One turn or mirror swaps these rows in pairs. Which row does each one swap with?
The rows were stretched afterwards, more along some directions than others.
Buse: [-16  -6  -9  13   5 -12  -9 -28 -23  10   9  23 -27  34 -14   8 -36   6
  11  33   5  -2   3  14 -13 -22   2]
pudil: [ -6  -7   1 -10   3   6 -14 -23 -21   8 -17 -28  -8  20   2  -4  -9 -30
   6   0   6   2   3  -4  16 -18   9]
falev: [-12  14  -9   3  18   9  -4 -14 -11   8   4  17 -15  31 -24   9 -38 -12
  -3  20  12   6   3  10   5 -10  18]
debub: [  0  -6 -17   6  -2  -1   6  -5 -11  -2  -5  16 -33  21   4  13 -27 -11
  -4  18   8 -11 -14   1  -6 -26   2]
zim: [ -1  -2  -3  -7  17   6  -8  -6 -24   2  -3   5 -18  27  -2   0 -37 -11
  -5   7   0   1  22  13 -18 -20   0]
foso: [-11  10  -8  -2  15  16  20   7  -6  14 -22   7 -19   0  -8 -13 -17  -9
   4  18  23   3 -10  -3  -3  -8  26]
kebi: [-11  -1 -13  19  19   8  -6  23 -26  11  -2   9 -32   8 -13  -6 -32  -1
  -8   4  -2  -1  -3  -6 -20 -10  10]
ziso: [  0  31  -3 -22  16  15  -4 -25 -12  10  -5 -10 -15   8  -2 -10 -29  -7
  -7   0  27   2  12  -1   5 -13  31]
zuf: [-26   2  -3   9  12  32  -6  -4 -26  -8   5 -13  -1  -5 -18 -24 -10 -14
 -13   7  14 -16 -14 -13  -6 -21  10]
luti: [ -8  27 -16 -12   5  29   7  -3 -16   0 -30  -8  -3  -6 -27  -7 -20 -18
  -6  12  11  -2   1 -15 -12   3  21]
munir: [ -6  18 -21   2  27  19   6  12 -30  12  -2  13 -20   6 -13 -18 -38  -2
 -17  27  13 -10  -5   3 -22 -11   8]
Futu: [ -7  20 -13  20  10   4  -9  -4 -32  -4 -10   5 -32  16 -15  -9 -53 -21
 -13  20  13   1  -5  -4 -19 -13  -7]
Defat: [ -6   8  -5 -17  20  16   3 -10 -13   1 -12 -36 -25   0   2  -9 -26   8
 -12 -15  22  -8 -10 -15   7  -3  27]
Ludo: [-18   5 -24  15  11  16   3   2 -12  -5   2  11  -8  20 -37   7 -25  -3
  -6  28   2  -6 -11   7 -24 -22   6]
der: [ -8   1 -20  27  10   2   1   3 -20  -3  -1  14 -18  11 -26  17 -31   3
 -16  16  -2 -14  -6   1 -15  -8   2]
Kika: [-16  -3 -16   1  19  10 -14   5 -19   2 -13  -9  -9  24 -13  14 -26 -26
   6  15   8  -8  -5 -11  -7 -15   2]
Mirak: [-11  -3   4  -3  12   6  -6  10 -12   5 -27  -8 -11  22  -5   6  -7 -18
  -3  27  -1   7 -13   6   0  -5 -10]
nulaf: [-18   2   4   5 -14   7 -21 -26  -7  -3  -9 -13  -9  16   3  -3 -14 -17
   0   2  23   1  -6 -16  18 -10   2]
pak: [-11   2  -4   1   3   6 -22 -33  -8   4  -6   1 -18  32  -7   7 -43  -8
  -8  16  16   4  18  -4  10  -2  -1]
lupit: [-20 -10  -7  16 -14   4   2   3 -23   2 -19   2 -19  10  -6   3 -13 -11
   0  17  -2  -6 -21 -15   8  -2   4]
viso: [-13  20 -21  -2  -5  13   5 -23 -11   1  -1   8 -28   5  -9  -4 -47   1
   0   2  23 -17   3 -17  -1 -19  35]
bomo: [ -8  -3  -7   5  -2   9  -9 -17  -1  12 -22 -11  -5  -1 -17   2 -17   3
  -8   1   3   5  10  -8  -3  -3   5]
zoves: [-25   2 -20   3  14  15  -1  11 -38   7  -1   8 -20  26 -20   2 -27 -23
  18  20   4   1 -13  -6   3 -25  30]
rona: [ -9  19  -7   5   5  10  -2 -19  -6  -8 -13  -1 -18   0   3  -6 -41  -1
 -23  13  26 -13   1 -12  -6  -6   5]
Bolo: [-16  -7  -5  11  29  -1 -18  14 -10  15  14  17 -23  29  -3   5 -42  -9
  -8  17   5  12  -2   6 -13 -14  -2]
kig: [-17 -10  -1   9  10  13  -8  11 -19   7  -4   2 -18  23   3  -3 -20 -30
  -4  -9   7   2  -5 -12  22 -18  21]
zav: [  6   9  12 -10  -9  13   4 -11 -15   5 -29 -10 -10  -4   9  -8 -13 -19
  -7 -12  22   4   2 -11  16  -8  11]
bitag: [-27 -17  -6  -3  18  26   1 -12  -6   4  -8  -4 -24  33 -15  10 -21 -24
   4  19   9   2   2  -8   6 -24  20]
pilem: [ -9  14  -7 -15  23  27  -5 -10 -11   0  -4 -19   2  17 -13   3 -26 -18
   1   3  18   9   5   8  -9 -16  16]
kosuf: [-12 -13   1  -3   7   8   0 -14 -13   4 -25 -17 -28  25  -6   3 -51  -3
  -3  20  18  18  11  17   3  -6  -2]
nuriv: [-20  13 -10   5  -2  17 -16 -24 -17  -2 -11  -5   8   8 -32   1 -14 -18
  12  23  12  -1  -2  -5   4 -14  13]
porap: [-20  11 -12  12   6  21   5  -5 -25  -1   8   4 -14   2 -15  -5 -39 -15
   6  -3  18  -2  -1 -12  -2  -9  34]
dekon: [ -8  13  -8  -2  11  -2 -11 -10 -28  -4  -5 -11 -16  32  13   6 -40 -27
   1  -5  17  -1  -6 -11   8 -12  19]
Vabit: [-17  26  -2   3  13  16  -5 -11   2   6 -24 -13 -19  -5 -15   3 -29 -18
  -7  15  25  -5  -1 -29  -5  -5  13]
Miza: [ -7  11  -8   6  14  13  -2  -8 -28  11 -14  -9  -1  -7 -18  -6 -11 -17
   0   6  18  -6  -2 -14   2   7  21]
Tis: [ -6  18  -3  -8   5   8   9  -9 -39  17 -19   5 -15  11  -8 -17 -31  -9
   7  -7   9  -1   3 -13  -8 -19  23]
Vota: [-11  18 -13  -4  11  12  -5   7 -29   2 -21   3 -32  20  -2   8 -38 -19
   3   3   8 -16  -6 -30   7 -29  26]
Vuto: [ -8   3  -3   3   4  22  -3  13 -29   2 -26 -19  -8  13 -14  13 -24 -15
 -15 -11   4  -1   3 -14   0  -9   5]
Padol: [-12  10 -11  15  19   2 -14  23 -24  -2  -4   1 -11  12 -18  -2 -36   1
  -5  10  -5  -7  -6  -5 -19 -17   8]
razol: [ -5  27  -7  -9  10   1  -4 -25 -11  -7 -20   1 -35  19   4  -3 -66  -6
  -1  11  28   2  12  -6  -6 -21  10]
Lozel: [-15  -2 -16  18  -2  28  -1  -7   0   1 -13   0   1  -6 -26   1  -5 -10
  -9  23  13 -14 -10  -1  -9 -15   2]
giz: [-23 -23   0   3  10  11   3   9  -9   9  -2  -7 -10  28  -7   7 -25   0
  11  13   8  13  -4   0  -5  -9   3]
med: [-18  -9 -16  22   3   7   3   3 -22   3  -6   8 -25   2 -17  -7 -28 -17
  11  26   4 -18  -9  -3 -13 -20  10]
Pipar: [  2  26  -8 -12   3  11   6 -34 -31   5 -19 -12 -42  11   6  -8 -49   4
  -5   3  33   7   9  -7   4 -10  30]
zulev: [-15   8  -1  -6  -5  19  -4   3 -21  13 -27 -11  -6  10   2  -2   0 -21
  -2   5  16  -1 -10 -25  23   9  23]
mov: [ -6   8  -6 -11  -3   7 -16 -15 -14  -7 -11 -28 -12   6   9   3 -26   1
  -5  -7  13 -12  -9 -21  21 -26  19]
Dudi: [-17   2 -13   5   9   1  -7   0   3   1  -9  10  -1  13  -8   3  -9  -6
  -3  36   8 -12 -17   1   2  -1   2]
Butop: [ -7  15  -4  -1   5  18  12 -12 -13   3 -28 -15  -4  -5 -10  -1 -31  -5
   4  14  30  -2   3   1  -3   6  24]
Dok: [-10   0 -13   9 -12  10   1 -18 -18  12 -20 -12 -10   5 -22  11 -18  11
   0   5   2   2   6 -16   6   0  31]
vekol: [  5  33 -17  -1   8  15   8 -10 -12   7 -26   2 -31  -5 -15   6 -28  -6
   1  12  16 -11  -2 -27   1 -13  41]
giv: [ -8  18   2  17  11  13  -4  -3 -20   7   2  -1   8  -5 -23 -17  -8  -5
  -5  13  13   4  -8 -10 -20   3   0]
kufan: [  2  11  -2 -22  18  19   6 -11 -16   3 -25 -18 -37  23  15   2 -41  -5
 -18  -7  27   4  10 -10   8  -2  25]
Tosi: [-15 -16 -19   8 -17  12  10  -9 -16   2   2  18  -9  10 -15   8  -5   9
  -5  20  -5  -4  -6   6 -15 -17   4]
Zag: [-27  -3   7  13  -6  23  -6   2 -28   1  -8  -8  -5  13 -20  -4 -23 -13
  -2  -1  14  12   4  -9  14  -7  18]
bisig: [ -2  15 -14  -6   0   6  -3 -37 -17   6 -13  -6 -12   2 -10   6 -13   7
  -5  16  13 -16  -5 -10  13 -14  26]
diza: [-22  16 -15  10   0  28  -2   5 -29   1   1   2  -4   8 -26  -3 -34 -11
  -9  14  15 -10 -12  -5  -7 -19   9]
sinir: [ -3  -5 -18   6  -7   8   8 -19 -36   5   2  11 -22   8  -7  -5 -31   2
  -7   0   0 -11  11  -3 -13 -15  19]
Tup: [ -6   4   8  -5   7  13  -2  12 -24   3 -10  14 -14  19  -5  -5 -15 -16
  -3  -9   0  13  11  -2  -5  -8  11]
birur: [  3  15  -8  -2   7  26   6 -10  -7  15 -20  -6  -3 -16 -23 -14 -25   9
 -13  -8  18   3   4 -11 -15   9  18]
gazif: [-25 -12  -8  -3  10   6 -17  -1 -22  -5   7  -5 -22  32  -4   9 -30 -10
  -3  25   4   7  -2  10   7  -6   7]

kufan is swapped with rona
kosuf is swapped with Futu
zuf is swapped with bitag
giv is swapped with giz
lupit is swapped with Mirak
gazif is swapped with luti
zav is swapped with debub

